One turn sends every row of this set to another row. A few are shown first. Where does it send the rows asked after them?
rad: [  9   7  -8  22  22 -26   0   9   1  -1  13  24   0  21  -3  -5   1 -19
  17  19   3 -15  -3   5  -5 -14 -38   5   7  -1  16   0   9]
duvul: [ 14   7   4  10  21  -3   1  20 -11  -5  27  20  -7  -5  -6  -5   4   1
  20  -1 -10 -28   1  -4  -4 -16 -41   9   5   2  12 -19  15]
lov: [ 14   5 -14   9  23  -1   4  11   6   9  14  19  -5  11 -12  -1   7 -13
   6   0   8 -13  -6   2   1  -8 -30  17   7  24  15  -9  -6]
Ser: [  3  -5   8  -6  12  -7  16  12 -18   9  13  23  16   0  -7 -11  20   0
  17   4  -5 -25   0  15   6  -7 -27  -6   4  12   3  -3  32]
Firad: [  4   1  17   6   6  -5   2   0   1   4   5  19  -6   6  -5   1   2 -16
  14  27   2 -27  -6   1   5  -6 -35  -7  27  -3 -22 -10   8]
gidi: [ -3   8  21  20  -3  -6  -3   3  -6   5   8  13  19 -14   1   3  15   6
  11  16 -23 -11  -6  -6   3  -8 -30   1  -1  -4   0 -15  18]
Setu: [ -5   9  23   7  24  -5  -1   4  -2   7  16  14  -2   3 -10  -3   2 -12
  23  -6  18 -10  -5   0  24 -13 -18   8  11  -1 -14 -11  25]
Duvos: [ 31  -6   1  16  18  -1  15  14   2  15   6  16 -12  16  -7   0   8   4
  14  12  11   2  -4  -6   5  -9 -33 -12  11   0   8 -10  18]
Mevu: [ 12  -1  -6  -4  11 -16  -8   4  11   0  -3  26  15 -10  -1   5  10  -9
   8  22  -3 -16   4   1  -1 -14 -43 -10  22   4  17  13  20]
Sed: [  2   1   1  -6 -13   9  -2   1  -2  -3  -2   9   7  -2  -3 -19  17   2
  -6  12  -2 -16 -10 -11  10 -11 -29   3  19  -1   6  -8  14]
tal: [ 15  14   9   0  23   9   9   9   5   6  10  27  11  -4 -17 -12  -5 -10
  19   8 -18  -7   7   2  16  -1 -35   7   4 -12 -16  -5  20]
lopu: [ 14  13   3  12  28  -4 -11   5  32   8  -2  18  -3  -5 -15   8  10 -14
   7   8  -5  -2   1  -7   6 -15 -28  13  15 -14   0  -6   2]
Retim: [ 27   5  24   6   0   1 -16  14   7  16   4   8  14  -9 -14   6  18  -5
  15  14  -1 -21  -3  -6   5  -3 -30   6  27   0  11 -24  14]
Gizik: [ 26   2  15   6   9  -6   0   9  -4  15  -9   0  10   7   4   9  22  -8
  17   9  -7 -23   5 -12  12 -15 -41   5  25  13   6 -13   7]
tus: [  4   6  -8  12   8   1  12   4 -10  -1  -1  25  -3  12  -4 -16  11  -5
   1  10   9  -3   3   3   6 -29 -20  13  -6   5   3   7  14]
Negiz: [  6  15  11  -4  21   7  18  13  -2  -1   9  16  11  11 -11   5  28   2
  23   4   0 -15   1  -3   5 -11 -21  -8   8  11   0 -13  37]
Sudos: [ 12 -17   5   5  -1 -13  11  12   0  -1   7  16  15  14 -12   4   7   4
   7  -2   6 -13  15  -3  -5 -13 -33   1   3 -16  19   7  12]
vom: [  5  16   3   6   8   8  19  -4   5  14  18  15   4  10   0   8  -2 -12
  23  10  17  -7 -10  -2   5   0 -28  10   5  12 -13  -2  19]
bez: [  7  -8  -5  -4  24 -25   3  15  12   5   0  20   8   3  -8   8  34  -3
  11   1   3 -20 -11   7  -1 -20 -16  -5  10  -6  14  -9  12]
zut: [ 33   7   9  19  13  -8  -5   9 -13  11   7  21   3   2 -14  13  10 -10
  26  15  18  -3   6   1   3 -25 -26  18   3   8   2 -13   8]
pifev: [ 10   4  -4  -5  18  -9 -10   0  -4   7  10  25  14 -11 -12   5  13   7
  17  -6   9   2  -5  -7  17 -27 -30  14   7   5  19   8  22]
tes: [ -6  14  22  -2   6  -2   0  14   1  10   5  15  24 -13   0   5   5  -1
   4  -9   3  -5  -6  -7  17   8 -29  -5  10  -3   8 -15  16]
kobi: [ 16  17   6   9  20   0   5  16   3   9   0  20   8   4   4  -6   7  -7
  18  17   8   6 -16   5  15   1 -23  14  24 -12  -1 -29  21]
san: [ 16 -11   0   9  18 -17 -10  12  20  18  -1  23   7 -11  -9  -9   1 -15
   1  13  -7 -14   1   8   9 -16 -25  19   7 -19   2   0   4]
ral: [  1   6  -3  12   2   5  -6   3   0  -6  14  29   2 -12 -19 -15   5  -6
   2  12  15   0  -5   8   0 -15 -13  15  -4  -1   2  -3  22]
fodo: [ -4 -17  -2  10  10 -20 -13   9   2  13   5  17  12 -11  -5   3   1   9
   8  14  -6  -8  -5 -14   3 -24 -36   4  22  -2  20 -15  16]
pokar: [ -4   1   3  -3  -3  -4   5   6   0   6   4  22  32   0  -6   0   7   1
  14   8   1  -8  -2   4   1  -9 -24  32  19 -22   4 -11  17]
siv: [  5   4   2   6   6 -10  -1  -1  13   3  -6  17  26   0  -3   7  19 -14
   2  12  -5   4 -13   3  16   3 -19   2  -1   8  -4  -5  -4]

Sudos goes to Duvos
tus goes to Negiz
And these:
vom goes to tes
Sed goes to bez
lopu goes to ral
Mevu goes to lov
pifev goes to duvul

One turn sends every row of this set to another row. A few are shown first. Where does it send the rows asked after them?
niz: [ -1  -4  13   4 -14   3  25  -3   1  15  14  -7  -1  -2  -8   8  -2 -32
  -9 -21  -9  -6   7  -9  -2  -4  22]
nup: [ 17  15   2 -11 -14   8  17  -8  -5 -14  25   7   2   4 -11  15   4 -20
 -12   5  -4 -18  -1  17   5 -21  14]
Lefu: [ -8  -6   7   0 -15  -4  15   0 -10  22  12  -7  -4  -2  -2   3 -11 -35
  -1 -10 -15  -4  10  -3  -1   4  11]
Pif: [ 23  -9   8  18  -4  21  10 -11   2   2  18  -7  11  10  -4   6  -6 -13
   8   1 -12   9  -5   9 -15  -2  -2]
lokav: [  8  12   0 -13 -14   3   2  -9 -18  -8  20   5  -7   9  -2  13   1 -19
  -6  18  -5  -8   4  18   1 -18  -3]
Vuda: [  3   3  16  16 -22   4  -4  -4  -5 -15  21 -17  -9 -10 -13 -11  -2 -24
  -8 -16 -13  -5   4 -10   3  11   5]
bifos: [  7  13   7  19 -24   4   5 -12 -19 -11  25  -8  -9  -4   6  11 -11 -29
   5   2  -8 -16 -15   1  -7  23   3]
Zogeg: [ -1   0  17  15 -22   2  -5  -2  -3 -11  20 -15  -7 -11 -15 -13  -6 -23
  -6 -13 -15  -7   2  -8   6  12   5]
Sisu: [  2   3  14  14 -26   3  -3  -2  -5 -16  22 -12  -8 -12 -14  -9  -2 -25
 -13 -15 -13 -11   3  -9   2  11   9]
foru: [ 21  -5  -2   7 -11  13  11  -8  -7   2  23  -1  15   4  -4   6 -15 -18
   5  10 -22   1  -2  19 -14   7   3]
Duz: [  3  18   6   6  -4   7  -1   1   1   1   8  12   2  11   1  26  -6 -23
   4   1 -10 -14   5 -22  -3 -13  10]
Nenem: [ 38  16   0  -3 -11   8  17 -16  -9 -15  30 -18   5  10  -6  16 -10 -19
   9  -6 -13  -8  15  11   9  -1   4]
fanu: [ -7  -6  10   4 -14  -1  12  -3 -12  19  10  -8 -10   2   0   9  -4 -32
  -4 -11  -8   4  11  -8  -7  -2   6]
mapoz: [ -3   3  14  11 -25   2  -8  -2  -8 -13  20 -12  -8 -11 -11 -12  -5 -24
 -10 -10 -15  -7   3  -6   2  12   5]
zon: [ -1   1  18  15 -24   4  -5  -3  -1 -13  20 -11  -7 -12 -15 -13   0 -23
 -12 -14 -12 -10  -1  -8   5   7   9]
peg: [ 11   6  18  -2  -2  13  17  -9  13  -5  19  -9   3  13  -9   1  -2  -9
  12   1   0  -6  -5  12  20 -23  -2]
pasu: [  2  10  17  24 -21  10   7 -11  -7 -13  20  -5 -12  -1   3  11   2 -25
  -2  -3   4 -15 -23  -5  -9   8   6]
dar: [ 14  26   0 -14 -16   5  12 -14 -14 -17  26   1  -1  -1  -9   8   8 -17
  -5  -3  -6 -20  -2   4  19 -17  12]
Mogo: [ 12  18  11  -3  -8   9   3 -17 -10 -13  18 -13  -9   9  -3   6  11  -8
   8  -5   6  -1   1  -6  19 -22 -10]
Tupim: [  1   8  17  24 -15   9   5 -10  -6  -6  20 -15  -8   0   8   1 -13 -21
  17  -1  -3 -10 -20  -4   2  18  -3]
bel: [  7  12   9  16 -23   7  12  -8  -8 -11  26  -6  -1  -7   2   4 -13 -29
   3  -1 -10 -24 -19   4   0  21  14]
kaz: [ 13  -8   3  10  -9  17   6  -8  -6   2  16   6   7   6  -4   8  -2 -17
  -5  12 -12   3 -10  15 -20  -8   1]
Sikag: [ 18  -9  10  14  -3  21  13  -8   8   5  17  -4  15   8  -7   2 -10 -11
   8   3 -15   5  -9  13 -11  -3   1]
gure: [ 10  21   0   4  -6   4  -1   1  -4   3  12   5   6  10   3  25 -16 -26
  10   0 -21 -16  12 -18   0   0  11]
pofe: [ 13  22  -1   4  -6   6   3   1  -1   2  14   7   9  10   0  24 -16 -26
   9  -3 -21 -18  12 -18   0  -1  16]
bofe: [ -3   1  17  15 -23   4  -7  -4  -6 -13  19 -13 -11  -9 -11 -11   0 -23
 -10 -12 -11  -6   2  -9   2   8   3]
Ture: [ 15  22   1 -12 -12   3   6 -14 -12  -7  26 -17   1   3  -2  -3  -8 -14
  19  -1 -14 -11   5   5  29  -2  -2]
Kepi: [ 28  -3   0  10  -9  18  15 -10  -6  -2  24  -2  15   5  -7  10 -10 -18
  -1   3 -21  -1  -1  16 -17   6   8]
vinuv: [ 20   7  15   4  -3  13   7 -15  -1  -9  17 -15  -8  18  -4  12   5 -10
   9  -1   6   5   4   3   7 -22 -12]
gese: [  5  -4  10   9 -12   2  16  -6 -11  16  13 -16  -8   4  -2  12  -3 -33
  -2 -19  -9   5  15 -13  -7   2   5]
mir: [ 12  18   9  11   0  10   2  -2   7   4   9  -2   7  13   0  22 -14 -20
  16  -6 -13 -10   9 -24   3  -6   7]
fefe: [ -4  -6  13   3 -12   1  23   0   2  20  13 -11   1  -2  -5   1 -11 -31
   1 -17 -13  -4   7  -7   4   2  16]
naze: [ 23  14   0  -9 -10   1  13  -9 -12   0  28 -20   6   5  -4   3 -23 -12
  18   6 -18 -10   9  12  15  -6   6]
dafav: [ 10   9  20  28 -17  13  14 -11   1 -12  23 -16  -5   1   1   5  -9 -23
  11 -11  -2 -14 -19  -6   2  19   7]
gilid: [  7  13  -1 -14 -14  -1   3  -6 -21  -4  21   1  -7   4  -2  11  -3 -14
  -3  18  -5 -12   0  13   1 -25   6]
vuk: [  8  -2   9   5 -16   1  22  -6  -9  12  16 -10  -3  -2  -5  13  -2 -35
 -10 -21 -11  -3  13 -11  -8   3  19]
dib: [  5  18  14  -8  -6  10  11 -12   3 -11  22  -9  -1   6  -9  -2   4  -8
  11  -5   1 -10  -7  -1  28 -23   2]
seg: [ 36  15   0  -3 -11   4  16 -15 -17 -10  31 -24   4   8  -6  13 -14 -14
  12  -4 -12  -7  14   4   6  -7   7]
nenel: [  1  18   6   6  -3   8   0   3   5   3   8  13   3  12   0  24  -7 -23
   5   1 -11 -17   3 -19   0 -13  13]
Lovi: [ 15  -7   5  10  -8  19  14  -7   1  -1  18   7  11   4 -10   7  -1 -16
  -7   7 -12  -2 -12  16 -17  -9   8]
fopa: [ 17   7  15   3  -3   9   7 -13  -6  -4  18 -19  -8  14  -5  10   0  -4
  12   1   6   3   0  -2   5 -29  -7]
novo: [ 17  16   3 -11 -15   5  16  -7 -13 -12  26   0  -1   2 -10  14   1 -15
 -10   6  -3 -18  -1  11   1 -25  18]
Migim: [ 28  26   1  -6 -12   7  11 -20 -14 -16  28 -19   0   5  -5   9  -3 -15
  12 -11  -9  -8   8  -3  21  -4   2]
kar: [  8  16   8   9  -1   9  -1   1   8   6   8  -1   6  13   2  20 -15 -20
  18  -4 -15 -11   7 -24   6  -5   6]
ruzoz: [  6  24  -2 -16 -16   1   0 -12 -23 -12  23   0  -8   2  -2   6   5 -17
   0   8  -7 -12   1   5  17 -14  -2]
Lubu: [ -8   8  17  18 -19   8   7  -5  -3  -7  19  -1  -9  -3   4   1  -5 -24
   2   4   0 -19 -27   1  -1   9   6]
laput: [ 21  13  -1 -11 -11   3  11 -10  -8  -3  26 -14   6   8  -2   2 -21 -18
  18   8 -19  -9  10  18  18   1  -2]
Novur: [ 13   8  18  -2  -2  11  16  -9   8  -2  19 -15   1   9 -10   2  -5  -4
  13  -2   2  -8  -5   3  16 -31   5]

Mogo goes to ruzoz
pofe goes to mir
niz goes to vuk
And these:
pasu goes to bifos
foru goes to Sikag
novo goes to seg
vinuv goes to lokav
Vuda goes to bofe

